In the rows, 128 means zero.
One turn moves every row onto another: examples first, then more rows asked:
z735: [140 139  93 178 123  95 146 142 110 117 151 116 139  94 124 127 170 122
 136 112 115 110 120 174 153 138 142]
z769: [132 142 108 102 127  99 103  82 135 111 128 102 150 130 154  94 158 138
 133  89 109 139 187 117 135 149 151]
z748: [116 120  75 128  97 104 153 109 137 106 154 112 128 132 134  90 162 130
 110 117 150  91 136 133 141  96 137]
z727: [148 111 140 119 154 104 109 105 117 110 155 128 107 155 143 119 147 111
 131 107  94 133 125 170 118 136 150]
z401: [121 121  98 120  90 100 145  96 137 102 149 101 123 109 147  94 166 119
  93 128 150  89 142 126 123 106 155]
z11: [119 115  83 135 105 125  92 112 122 102 122 105 153  98 128 131 169 135
 106 140 112 122 141 108 153 159 144]
z635: [133 152 109 172 138  90 152 120 126 105 156 111 139 117 123 125 175 122
 134  97  86 130 113 173 134 140 155]
z509: [148 120 123 128 169 108 105 110 111 131 165 101 110 147 142 131 141 114
 138 118 100 121 127 179 141 125 134]
z709: [164 106 101 126 129 102 129 119 133  86 128 105 168 104 141 133 182 154
 121 128  97 139 151 113 160 155 141]
z25: [122 107 102 126 121 110 141 106 145 112 143  96 133 159 143 111 177 123
 114 133 150  97 132 125 151  93 123]
z413: [143 131  99  85 134  98 124  98 136  98 141 115 129 123 155  88 136 140
 121  79 100 136 177 125 130 150 148]
z770: [157 116 106 131 118 107 111 108 136  98 127 114 158 103 128 134 182 156
 139 140 111 135 161 127 163 173 151]
z787: [120 141 103 115 130  99 121  89 137 102 124 131 134 134 148 111 139 146
 107  77  86 142 159 131 121 161 156]
z460: [152 105 107 140 115  98 112 118 112  87 132 136 169 123 129 132 181 149
 121 129  86 141 131 129 145 158 152]
z899: [136 148 110  97 132  99 116  87 144 116 143 116 137 135 156 104 142 143
 132  89 109 135 190 132 143 162 142]
z426: [107 122  89 122 113 113 141 100 153 106 130  94 113 137 124  85 174 123
 125 118 154  97 134 127 142 108 150]
z316: [163 122 132 118 147 102 121 104 123 124 185 123 107 137 151 123 135 116
 137 114 114 120 153 184 134 133 132]
z507: [154 144 100 167 127 100 152 118 135 110 167 108 126  84 119 132 166 133
 142 121 109 119 136 183 148 150 153]
z900: [165 110 132 114 166 106 134 111 130 112 169 106  97 131 154 124 138 112
 126 106 104 125 136 172 128 124 134]
z88: [123 133 117 128 143 117 103 112 111 132 181  98 113 142 149 116 141  86
 120 117 116 110 128 163 133 116 122]
z576: [147 105  85 128 125 110  99 112 113 106 124 118 163 113 134 142 159 164
 117 137  95 133 149 123 160 157 143]
z628: [117 133 113 123 105 101 143  98 143 106 145  83 129 124 144  87 186 107
 114 128 150  93 137 125 133 106 156]
z186: [124  93  91 127 112 119 139 102 149 105 130 107 113 133 134 121 162 134
 100 139 152  95 129 128 140 103 136]
z74: [135 152  77 168 132  95 138 127 109 115 162  99 148  98 116 119 167 135
 142 113  95 119 124 170 155 139 152]
z696: [153 110 105 150 119 110 112 104 132  98 116  99 155  89 127 140 189 149
 130 140 109 135 150 126 151 155 158]
z56: [126 108 119 121 112 111 137  92 149 106 134  87 114 122 151 115 174 114
  96 143 151  94 134 125 128 107 152]
z441: [130 116 113 126 103 100 144 100 137 107 151  92 143 131 160 113 179 116
  94 140 147  93 140 121 136  98 137]
z336: [154 134  98 170 124  99 145 114 119 112 171 105 120  81 124 124 161 120
 134 115 110 117 130 185 128 125 158]
z751: [140 109  92 140 112 107 108 125 119 103 104 127 157 102 134 135 170 154
 119 126 115 125 150 119 160 165 145]
z96: [119 144  88 100 143 106 102  89 126 121 132 111 120 129 142  98 123 142
 126  84  98 131 168 139 134 154 155]
z77: [118 136 108 101 135 104 103 100 131 121 111 122 121 139 155 100 135 133
 124  79 118 127 173 128 139 158 145]
z622: [142 126 132 131 156 101 116 122 112 134 158 118 106 149 154 119 142 101
 138 100 120 113 135 178 137 124 127]
z206: [157 137  99 156 138  96 158 131 128  95 163  94 130  86 118 110 179 122
 146 110 101 122 121 168 145 137 156]
z365: [121 141  81 172 114 114 129 128 111 115 169  98 138  91 122 130 166 109
 115 130 110 107 114 158 145 131 138]
z629: [100 142 100  99 130 120  88  92 131 121 133  98 125 138 151 101 139 114
 111  98 113 123 162 115 135 149 137]
z890: [158 121 130 119 146  98 116  94 116 128 177 112 118 143 167 120 135 112
 125 103 111 124 159 170 122 111 129]

z576 moves to z96
z890 moves to z336
z635 moves to z460
Now these:
z709 moves to z413
z735 moves to z751
z899 moves to z316
z56 moves to z628
z426 moves to z25
z11 moves to z629

